rotation steps, each row followed by its count of steps
The counts run from 0 to 561.
[  9  -5 -15   4  26  16   2  -2   4  -8   4  19  -2   4  -5 -19  21   5
 -31  28  -2 -11  14   3   7  -2  -7   5  25  -1  -8 -14 -15   0  -6  13
  -3 -10 -21 -25  -4  -9   0 -17 -28  12   1  -3   7  15 -13   2  -5   8
  -8 -17  -6   4 -13   5  -7   4 -12   6   6 -22   8   1   0   2 -12   2]
76
[  4   5   7  15  11   3   0 -12   1   1  10  21  -7  14   3  -1  11   8
  15   5  19  -6  22  20   6 -16  16 -26   8 -14 -15  28 -14  -4  -4  13
   2 -13 -17 -12  -3 -14 -10  -1 -15  -9 -19   1  18  -9   2   3   9 -13
 -14   1  -7  -8 -16  -4  -5  -3  19  -8  20 -17  -8   8  13  -4   0  -9]
133
[ 17  -2  -2  19  10 -12   1  -9   4  -1  -2   9   7   4   7  -8  17   5
  -1   6   8  -4  26  15  -8  -7  -5  -9   5 -14   4  12 -32  -9 -13   6
  -9 -17  -7 -27  11 -13   0  -9  -6  15 -12   2  25  -1  -6  22  -7   5
  -9 -27   6 -20  -2  18   6  11  22  -6   1  -8   7   3  14   4 -14  -2]
272
[ 18  -2 -11  15  15 -10   3  -6   5  11  -8   3   1  14   7 -12  -3   6
   3   4   6   2  -3   6  -6 -12   5 -20   7   1  -2   9  12  12   6   3
  22 -10 -28 -30 -14  -2  15  12  -3  23  -2 -18   7 -10  -2  30 -15   2
  -6 -10 -10  -1 -21   7  -7  14  12  -9 -13   4  -1   4  13   9  -9   7]
536
[ 20   5 -21  16  17  10   9   0  -2 -17 -11  11  -5  17   1 -22   1   5
   2  17   8 -18   1   8   4   2   6 -20   4 -15   5  21   1   2   9   0
  19 -32 -25  -8 -17 -10   5   6  -8  20  -3  -8   7  19   3   6   9  -2
 -18 -13   5  14  -7   1 -16  12  20   6 -10 -10  11  -8  10   6 -11   2]
139
[ 18   3 -24  -6  15  21  21  -1  -7 -15  -2  14 -11  20 -13  -8  -2  16
 -20  16  14 -12  12  -9  14  -9   2  -1  20   6  -9   7  10   2  -1  -4
  17  -9 -33 -17   2  -6  -2   8  -8  -7   0 -17  -4  15 -12   1   3  -8
  -4  16  -1  -1 -18 -20  -9  -6   7  -7  15 -19  14   5   9  -6  -3 -19]
438
[ -4   9 -13  17  -5  -4  11   5   5 -12  -8  10  -4  -2   8 -23   5 -10
  -3   4   7   6  14   1  -8 -27  -5 -17  19  -4  -4  20   8  -3   2   5
  14   1 -23 -36  16   1  -2  -3 -10   7   9   6  -7  -4   4   6  -1  -1
   3 -23  18 -32 -15  -8  12   4  15 -19  12   4  -3  13  -6  -3 -16 -13]
347
[ -5  20  -5   4  18  -1   1   4  -8  -7 -19  15  -9  10   0 -10  18   6
   6  22   2  -1   8   0  24 -13  10 -18   9 -22 -28   3   3  13 -11   7
  17  -9 -24 -17 -18  -8  11  -8 -12 -11 -11   1  10  -5   4 -27   9  -5
 -16 -21   6  -8 -12   4 -11 -11  13 -11  18  -3 -13  -3   7  -2  -6  -7]
212
[ 19   3  -8   8  10  -7  11  -8 -11  -2  -5   1  -5  17  20 -14  13 -13
   2  20  14 -11  12  30  -6  -4  12 -18  10  -5 -11  18  -9   2  -7  -5
   1 -13 -16 -15   7   0 -12 -11   5   6  -9  -7  15 -10  -3  19  -1   4
  -5  -6   7  -4  -6  21   6 -11   5  -1   9 -21  -3  -6  30 -25   0  -7]
167
[ 14   5  -3   7  23  19  16 -10  12   2  -8  14  -7  37  -5  -2  10   9
 -11   7 -11  10   9  -4  26 -14   4 -11   1 -11 -13  -4   1   3   4  13
  28  -7 -23 -39   1   4  11   2  -7   5  -5 -14   2   0  -9  -5   0  -8
   6 -10  -7   5 -27   3  -7  -3  -1 -15   6  -1   5   3   9   4 -10   0]
57
[ 17  -1  -7   1  19  19  10  -8  -4  -7   5  14  -5  13  -5  -4  -1  12
 -21  23   0 -13  22  -3  12  -3  -1  -3  14   1 -12  -2  -3   0  -3   6
   4 -13 -19 -23  -8 -17  -1   4 -17   5 -17 -17   2  18  -8   2  -6   2
 -21   5  -2   9 -13 -10 -18  -9   0   4  20 -24  13  -6  14  -2  -7  -7]
475
[ 11   8 -11  13  17   3   0  -8  -2   6  20  12  -4   4  -7 -10  13   1
   4  25  28  -6  12  19 -10  -9   0 -16  27 -17  -1  14 -19  -8  -2   0
 -12  -9 -22   5   2  -7 -17 -18 -15  -1   1  -4  21   1  -2   4   9   1
  -8 -13   5  -9  -7  10  16   8  14   7   6 -12 -10  15   8 -14  -4 -20]
150
[  7  15   2   8  19  -8  -1 -12  -9  -8  -6  26  -7   2  -5   3  -4   8
   7  16  10 -10  26 -12   4 -17 -13 -12   3 -21 -22  -2  -1   8  -9  -3
  -2   0 -16 -20 -11  -3 -13   2  -6 -13 -15  -6  28  -4  -8 -12  -3   4
 -21  -4  12 -10 -18  -2  -7 -16  18 -11  31 -19  -1  -7  11  -5  -9 -13]
250
[ 16   5 -15  11  20   2  -4   1   1  -7  -6  26   2   3 -19  -9  -6  10
  -9  17   4   4  -1 -20  12  -4  -5  -5   7 -12   5 -14   0  -7   4   2
  20  -7 -27 -22 -10   5  17  19   4   4   9  -7  23  17 -13  -1   0  12
  -3 -16   1   1 -16   7   2  14  18 -15  -3  15   7   7   0  13 -23 -11]
297
[ -5  25 -23  15   6 -14   3   2  -1  -9 -15   2  -2   1   2 -16   9   3
   6  30  10  10   8 -10   9  -8 -10 -13   9 -32 -11 -10  -1  -1   1   5
   1  -9 -17 -16 -11  -6  13 -16 -11  12  -2   9   6  -2  -6  -1   9  14
  -3 -33   8 -16 -21  15  14   2   5 -10 -10   6 -14  12   6   6 -14 -14]
228
[-11   8 -13   7  16  -5   7  -6   0  -5  -2  22 -12  -3   1 -25  16  -8
  -5  32   2  -4  -8   6   5 -20  -7  -8  32 -17 -19 -15  13  16   2  13
   3   1 -27 -12 -14  -1  -9 -15 -21   7   2   8   6 -12 -11  -5  -4  11
  -5 -23  -1  -5 -18   2  -3   0  -9   3  -1  -7 -13  -1   4   1 -15   0]
488
[  6  13  -9  -8   1  -7  14   6 -16  -8 -15   7  -5  17  17 -16   2  -3
   6  35   3 -16   7  15   8 -11   7 -17   5 -10 -29   3  12  15   0 -16
  22 -11 -25 -17 -17  13  -7  -4  -2   4  -4 -14   4 -19  -5  14  -6   5
   7 -13  -2  -4 -24   8  -1  -4   0  -3  14  -6  -8  -5  18  -3   5  -8]
541
[ 27   5  -8  13   4   7  25  -3   3 -11   3  12 -11   7   6  -9 -15   3
 -11  13  17  -7  14   3   5  -5  -4 -11  24   6  -2  15   2  -9  10   8
  -6  -7 -19 -10   5 -18 -10  21  -4   9 -16  -4   2  19  -4  15   3   6
 -14  21   3   3 -14 -16   1 -10   3  -4  15 -22   1  -7  27 -14  -9 -15]
65
[ 16   4 -12   8  18  -3  -7  -8 -11   0  -6 -11  -2   3   6  -7  11  19
 -11  24  -4 -10  28  -3  -3  -9   0  -6  23  11 -14  -3   2   2 -13  13
   7  -7 -20 -40  -1 -11   9  -4 -20   0 -19 -14  -1  -5  -7  14 -21   4
 -15  -7 -14 -24  -8   0  -6  -1   5   0  16 -11   7  15   2   2  -9 -16]
198
[  5   6  -7   5  28  18   7  -3   3  -2  -7  22 -14  21   5 -21  16   5
 -11  10  -3 -10  -2  12  15 -19   7 -16  11  -8  -9   7  18  17  -4   4
  18   6 -34 -26  -6   0  -5 -16 -12   2  10  -5   5  -8  -5 -13  -5 -10
 -10 -11   9  -1 -15   5 -12  -9  11  -3   6 -11  -3  -5  15 -17  -1  15]
471
[ 26   4   6  18  16   2  10 -16   7   5   0  24  -1   8   8   5 -15  14
  -1  -3   9  -5   9   7   6  -9   5 -20   5   3   2   8  -1   1  19   5
  10 -19 -23 -18 -12 -13   5  24   1  -1  -7   1  18   8   0  12 -16  -4
  -1  12  -6  23 -28   3 -11   8  12  -4  10 -17 -10  -9  20  -8   0   0]
100
[ 10   3   5  10  23 -15 -14 -23  -6   9  -3  14   1   4   1   3  12  13
   2  16  -3   4  14  -9  -2 -19  -7 -10   9 -12 -14 -19  -6   6 -10   4
  -1  -1 -18 -32  -8   0   4  -8 -12  -3  -8 -10  24 -22 -14  13 -26  17
  -8 -18  -4  -9 -19  20  -4   0   4  -9   9  -3  -3   8   7  -6 -19  -5]
233
[ 29  -1   8   5  -4   6  23   4   4  -5  -8  10   2   8   6  -6 -12  15
 -12   3  15   5  28   3  16 -12  12  -8  -1  14   3  25  -1 -10   1   7
   5  -4 -19 -27  -5  -5   2  26   4  16   1 -12  14  25   1  20  -4  -3
  -4   3  -7   5 -13  -5   3  -1   0 -10  25 -11  -1  -2  27 -13 -11  -8]
359
[ 16  -9  -3  12  28  -1  -8  -1  -1   4  -2  17 -11   1  -1 -18   4  -4
   4   8  22  -6  -9  23   5 -14  15 -18  18  -2   1  20   6  10   1   2
   1  -5 -31 -10 -23  -4  -5   6   4   1  -1  -3  25   6   0   3   3   0
 -24  -8   5   4  -2   2  -9   5  27   1   7  -3 -11  -8  24  -7  -7  13]
551
[ 11   8 -16  15   1  11   0  -6   3  -8   5  20 -10   1   5   0  -7   9
   2  20  22  -9  19   8  10  -9  16 -22  15 -19  -1  11   1  -6  16   4
   4 -21 -18   4  -4 -21  -5  17 -11  -4  -7   0   7  25   7   2   7   8
 -10   6 -11  11 -15  -5   6   7   4   6  16 -13 -14   5   4 -24  -8 -28]
479
[ 12   7 -13  20  -8   5  12  -2  14 -11  -7   6   1  10  19 -23   6 -18
  -4  10   1  -9  14  17 -13  -4  -6 -16  15 -14   2  18   1  -5  18   6
  11 -24 -16 -26   8   0 -10  -1 -10  33   3   1  -6   5   3  23  -2   8
  12 -20  15   0 -16  12   8  14   5   6  -1 -12  -7  11   6  -4  -4   0]
86
[  9  -7   7  18  19  -9  -6  -7   0   5 -12  18  -9   4   3 -20   5 -11
   3  -1  -4   3  -4   8   1 -21   2 -18  11   1   0   8   8   1   1   6
  25   8 -31 -42  -2   8   2   9   7   4   6   0  21 -12  -4   8 -10   7
  -6 -31   5 -17 -11   6   5   4  18 -15   6  20  -9   5  14   1 -17  15]
312
[  2   9  -3   7  26 -11   1 -15  -9  10   4  27  -5   5  -2   0   1   2
  -3  28   9 -12  12  -1 -12 -12 -13  -9  26 -16 -21 -20  -3   1   8   2
  -5  -4 -26 -12 -10   6  -9 -12 -15  -7  -2   0  23 -19 -17   2 -10   4
   7  -4   3 -14 -33  17   2   7  -1  -8   5 -10 -14   5   9   0  -6 -15]
526
[ 18   8 -23   1  12   1   2  -8 -13   2   2   4  -6  -3 -11  -8  -5  16
 -11  34  25 -11   7  -1  -8  -7  -4  -2  24  -2  -1  -2   5   3  -4  -7
  -3   7 -31  -4   1   4  -4 -12 -10  -2   5 -14  12   0  -7  14  -4   6
  -5  -2   1 -15 -11  12  14   3   6   0   7  -4  -5  17  12 -22   2 -29]
561
[ -5   7   7  15  16  -5   9   5   4 -15 -15  32 -19  -8   0 -17  -1  -4
   1  10  12  -7  -2  -5   9 -25  -4 -16  15 -12 -11   1   7   2  12   8
  10  -2 -24 -19  -5  -6  -3  17   5  -7   2  20  28   9  -2 -22  15   7
  -2 -12  15 -12 -13  -3   2  -4  24 -12  10   2 -15 -10  11   3 -15 -10]
329
[ -1   8  -1   9   1  -6  16  -1   2  -6 -14  13  -8   9  25 -21   9 -15
  -1  16   7  -7   3  23  -9 -22   1 -20  17  -8 -17   9  19  13  17   4
  18  -5 -24 -25  -3   5  -9  -7  -6  13   6  10   0 -21  -2  10  -9   0
  20 -18   6  -7 -27  13   2   3   5  -6   0  -7 -15   1  10  -4  -3   2]
88
[ 16  -2 -12  19   9  -5  -9  -6   3   7   9  -1  -5   6   0 -23   8   8
   4   4  12  -7   7  15 -16 -22  11 -18  17   1   9  31   7   7  -3   6
   9  -8 -28 -22  -7  -6  -2   4 -12  21  -4 -11   7  -5   6  31  -5  -7
 -20 -17 -11 -17  -8  -5   1  15  23  -3  -3  -2  -3  15   4   0  -4   6]
534
[ 13   1   3  16  18 -12   2 -17   2  10   2  12   2   8   1   3   5   8
   4  16  14  15  17   1  -3 -11  -6 -10   7 -11  -5  -5 -24  -8  -5   8
 -10   5 -15 -29   4   2   9  -5   0   4  -1  -3  31 -11 -14  21  -6   9
   5 -18  -1 -13 -18  25  16   3   7 -18  -1   0  -3  17  15  -1 -19 -11]
270
[ 16   7 -13  -1  19  13   5  14  -9 -12 -12   7   0   6 -13 -16  -4   9
 -12  39  11 -16  10  -6  18   5   6   1  22  -4 -19   3   9  -2   0   0
  10 -11 -31 -11 -29   2   7  11  -9  15   8  -9  18  22  -3   7  10   2
 -10 -15  -5   5 -13   1  -3  14   9   7   5  10   1  -8   7  20  -7  -6]
556
[ 26  17 -15  11  10  -1  11 -18 -12  -2 -10  -5  -3  32  16   1   9  -1
   3  20   8  -6  25  11  -6  10   3 -19   3 -10 -13   1 -14  -5  -1  -5
  12 -25 -15 -22  13  -7   1  -9   1  10 -20 -19   8 -10  -4  22  -4   4
   3  -2   6   0 -14  24   6  -1   9  -3   6 -12   7   9  21 -15   5 -23]
165
[ 14  21 -18  -5  -3  -1   5   0 -10 -12 -16   7  -4  21   3  -5   0   7
  13  22   5 -12  15  -3  11  -2  10 -18 -14 -30  -7   5   3   0  -6 -20
  28 -17 -13 -19  -3   3   4   4   7   1  -3 -17   9   0  -4   2   0   8
  -1 -19   4  -5 -17   7   6   3  16  -8  19   1  16  -1   1 -13  -7 -24]
282
[  1   8  -9   8  22  19  10  -5   6 -15 -10  14 -11  23   4 -28  20  -3
  -5   9   2  -7   4  13   8 -12   9 -16  10 -15 -11  22   8  11  -6   5
  23  -8 -25 -29   0  -2 -10 -16 -14   8   7  -3  -6  -2   3 -13   0  -6
  -6 -20  15   1 -11   6 -12  -7  15   0   7  -9   1   3  10 -15   0  12]
470
[ 15   4  -1  16   1   4  28   1  11  -8  -3  19  -4   8   5 -18 -12  -6
  -2  14  22  11   4   3  19  -6   2 -15  14 -10 -11   5   8  -7  17  13
  -8  -7 -16  -4 -10  -4  -2  16   5  17  -1   0  12  23   0  10  19   9
  -9  -1   6  14 -21  -2  11 -10  -7  -1   5  -8 -14 -10  29  -7 -14 -12]
67
